[[ 29   8  -2  10 -31   5 -29  -8 -70]
 [ 41  19 -15  15 -36 -43 -37  -8 -29]
 [-28  30  -9   1  -3 -34 -37  -7 -59]
 [-38  23  -4  -5   7  -3 -28  -2 -71]
 [-48   6 -11 -18  38  41  -6  10 -43]
 [-56  27  13   2   3 -60 -11   5 -10]
 [-32   0   2  -6  24 -29  22 -10  70]]
->
[[-70  29   8  -2  10 -31   5 -29  -8]
 [-29  41  19 -15  15 -36 -43 -37  -8]
 [-59 -28  30  -9   1  -3 -34 -37  -7]
 [-71 -38  23  -4  -5   7  -3 -28  -2]
 [-43 -48   6 -11 -18  38  41  -6  10]
 [-10 -56  27  13   2   3 -60 -11   5]
 [ 70 -32   0   2  -6  24 -29  22 -10]]

[[ 72  -9  62  24  29  23 -49 -63  28  43 -11  65]
 [ 70 -24  52  11  29  32 -56 -62  34  46 -32  55]
 [ 74 -23  60  23  33  10 -56 -42  -1  47 -18  71]
 [  9   0  12   2  48  -1 -30  -9 -25 -20  -5  37]
 [ 57 -58  61  -8  23  31 -71 -11  12  30 -14  67]
 [ 73 -54  64  -8  42  41 -66 -27  36  25 -25  45]]
->
[[ 65  72  -9  62  24  29  23 -49 -63  28  43 -11]
 [ 55  70 -24  52  11  29  32 -56 -62  34  46 -32]
 [ 71  74 -23  60  23  33  10 -56 -42  -1  47 -18]
 [ 37   9   0  12   2  48  -1 -30  -9 -25 -20  -5]
 [ 67  57 -58  61  -8  23  31 -71 -11  12  30 -14]
 [ 45  73 -54  64  -8  42  41 -66 -27  36  25 -25]]

[[ -7 -41 -33  42  25 -29 -45]
 [ -6 -19 -19  24  14  -8 -24]
 [ 16 -37 -25  -6  -3 -18 -45]
 [  2  76  70 -42 -35  46  85]
 [  5  12  20 -12  -8   3  17]
 [  9   5   5 -21 -11   0   9]
 [  2  43  48 -25 -15  25  51]
 [ 14 -25 -25 -23 -10  -6 -33]
 [ -3  22  16 -24 -10   6  32]]
->
[[-45  -7 -41 -33  42  25 -29]
 [-24  -6 -19 -19  24  14  -8]
 [-45  16 -37 -25  -6  -3 -18]
 [ 85   2  76  70 -42 -35  46]
 [ 17   5  12  20 -12  -8   3]
 [  9   9   5   5 -21 -11   0]
 [ 51   2  43  48 -25 -15  25]
 [-33  14 -25 -25 -23 -10  -6]
 [ 32  -3  22  16 -24 -10   6]]

[[-21 -50 -77]
 [  8 -10  26]
 [-14 -31  18]
 [ 22 -18  28]]
->
[[-77 -21 -50]
 [ 26   8 -10]
 [ 18 -14 -31]
 [ 28  22 -18]]

[[ 57 -62  53 -61]
 [-57  65 -51 -57]
 [-55  60  58 -39]
 [-57 -61  50  63]
 [ 67 -63 -63 -61]
 [ 56 -54 -62  49]
 [ 59 -55  50  65]
 [ 39 -58  57  44]
 [-55 -62  67  60]
 [ 60 -61  61  -7]
 [ 59 -42 -65 -58]]
->
[[-61  57 -62  53]
 [-57 -57  65 -51]
 [-39 -55  60  58]
 [ 63 -57 -61  50]
 [-61  67 -63 -63]
 [ 49  56 -54 -62]
 [ 65  59 -55  50]
 [ 44  39 -58  57]
 [ 60 -55 -62  67]
 [ -7  60 -61  61]
 [-58  59 -42 -65]]

[[ 29  33  64  51 -27  -4 -17   0 -73]
 [-28   0  14 -14 -10 -31 -29  69  61]
 [-30   0   6  -7   0 -18 -22  76  66]
 [ 53  11  82  24   2  27  15 -38 -36]
 [-31  -6  66   2 -67 -29  36 -15   7]
 [-38 -40  57  24 -51 -42   8  16  14]
 [ -3  15 -70 -30  50  35  -4 -26  33]
 [-56  40 -60  -7  52  31 -26  15  18]
 [  1  18 -30 -13 -20  62   7  53  74]]
->
[[-73  29  33  64  51 -27  -4 -17   0]
 [ 61 -28   0  14 -14 -10 -31 -29  69]
 [ 66 -30   0   6  -7   0 -18 -22  76]
 [-36  53  11  82  24   2  27  15 -38]
 [  7 -31  -6  66   2 -67 -29  36 -15]
 [ 14 -38 -40  57  24 -51 -42   8  16]
 [ 33  -3  15 -70 -30  50  35  -4 -26]
 [ 18 -56  40 -60  -7  52  31 -26  15]
 [ 74   1  18 -30 -13 -20  62   7  53]]

[[ 55 -63 -45]
 [-15 -20  60]
 [ 42 -14  38]]
->
[[-45  55 -63]
 [ 60 -15 -20]
 [ 38  42 -14]]

[[ -8 -17 -24]
 [  9   7   3]
 [-17   8 -18]
 [  7 -12  -9]
 [ 69 -34  24]
 [ 40  32   5]]
->
[[-24  -8 -17]
 [  3   9   7]
 [-18 -17   8]
 [ -9   7 -12]
 [ 24  69 -34]
 [  5  40  32]]
---
[[ 41  51  29  44 -23 -13  27   8 -64  -3 -57  31 -62  28  24]
 [ -8  -9  -4 -34  30  41 -45  58   1  -5 -26 -14 -13 -15   0]
 [-27 -24  51 -32   1  15   1  16 -13 -21 -22  58 -19  53 -10]
 [-10 -14   1  16 -59 -67  40  -4 -38  30  -3  29   3  31 -40]
 [ -4   6 -11  -9 -13 -17 -21  35  13 -52  24  -9  22  -2  14]]
->
[[ 24   0 -10 -40  14]
 [ 28 -15  53  31  -2]
 [-62 -13 -19   3  22]
 [ 31 -14  58  29  -9]
 [-57 -26 -22  -3  24]
 [ -3  -5 -21  30 -52]
 [-64   1 -13 -38  13]
 [  8  58  16  -4  35]
 [ 27 -45   1  40 -21]
 [-13  41  15 -67 -17]
 [-23  30   1 -59 -13]
 [ 44 -34 -32  16  -9]
 [ 29  -4  51   1 -11]
 [ 51  -9 -24 -14   6]
 [ 41  -8 -27 -10  -4]]

[[ 11 -55]
 [ 59 -49]
 [ 17 -48]
 [ 26 -66]
 [  6 -77]
 [  3 -75]
 [ 43 -54]
 [ 46 -53]
 [ 48 -52]
 [ 66 -58]]
->
[[-55 -49 -48 -66 -77 -75 -54 -53 -52 -58]
 [ 11  59  17  26   6   3  43  46  48  66]]

[[-60  -5]
 [-32  37]
 [  7   7]
 [ 27  -5]
 [-65  56]
 [-31  35]
 [ 39 -34]]
->
[[ -5  37   7  -5  56  35 -34]
 [-60 -32   7  27 -65 -31  39]]

[[-10   1  -5  -5  13  -6 -37   4  -4  -9  -4]
 [  0  14  24 -10   9   5 -13   2  22  -8 -16]
 [-17 -15   9  25  24 -10  43  -7  19   4 -32]
 [ 20  -9   7 -28 -13  -8 -72  -3 -40  11 -18]
 [ 11  30   4  35  20  10 -27  -6  40  15  -5]]
->
[[ -4 -16 -32 -18  -5]
 [ -9  -8   4  11  15]
 [ -4  22  19 -40  40]
 [  4   2  -7  -3  -6]
 [-37 -13  43 -72 -27]
 [ -6   5 -10  -8  10]
 [ 13   9  24 -13  20]
 [ -5 -10  25 -28  35]
 [ -5  24   9   7   4]
 [  1  14 -15  -9  30]
 [-10   0 -17  20  11]]

[[ -2  84  79 -46 -37  49 -57   8]
 [ 57  60 -12  47  70  59 -23 -31]
 [-32 -51   9  11 -47  72  47 -28]
 [ 82 -19 -76 -48  -5 -43 -28  58]]
->
[[  8 -31 -28  58]
 [-57 -23  47 -28]
 [ 49  59  72 -43]
 [-37  70 -47  -5]
 [-46  47  11 -48]
 [ 79 -12   9 -76]
 [ 84  60 -51 -19]
 [ -2  57 -32  82]]

[[-71 -38   0 -11]
 [-42 -24 -51  41]
 [ 24 -45  50 -39]]
->
[[-11  41 -39]
 [  0 -51  50]
 [-38 -24 -45]
 [-71 -42  24]]

[[-57 -63  25   0 -12 -27  16  21]
 [ 61   0  -9 -44 -14  32 -10  36]
 [  0   0  26  -6   0   0  -4  60]
 [-40 -68  27  -3   0  -6   6  48]
 [ 53   1   7   4  25  43 -24  54]
 [-62   8  17  46  24 -24   0 -21]
 [-48 -34  -1 -27   0 -44  30   0]
 [  4  44 -21   6   0 -22  11 -63]
 [-43  34 -14  10 -16 -39  21 -62]
 [ 57 -32  -3 -44   0  31  -7  47]]
->
[[ 21  36  60  48  54 -21   0 -63 -62  47]
 [ 16 -10  -4   6 -24   0  30  11  21  -7]
 [-27  32   0  -6  43 -24 -44 -22 -39  31]
 [-12 -14   0   0  25  24   0   0 -16   0]
 [  0 -44  -6  -3   4  46 -27   6  10 -44]
 [ 25  -9  26  27   7  17  -1 -21 -14  -3]
 [-63   0   0 -68   1   8 -34  44  34 -32]
 [-57  61   0 -40  53 -62 -48   4 -43  57]]
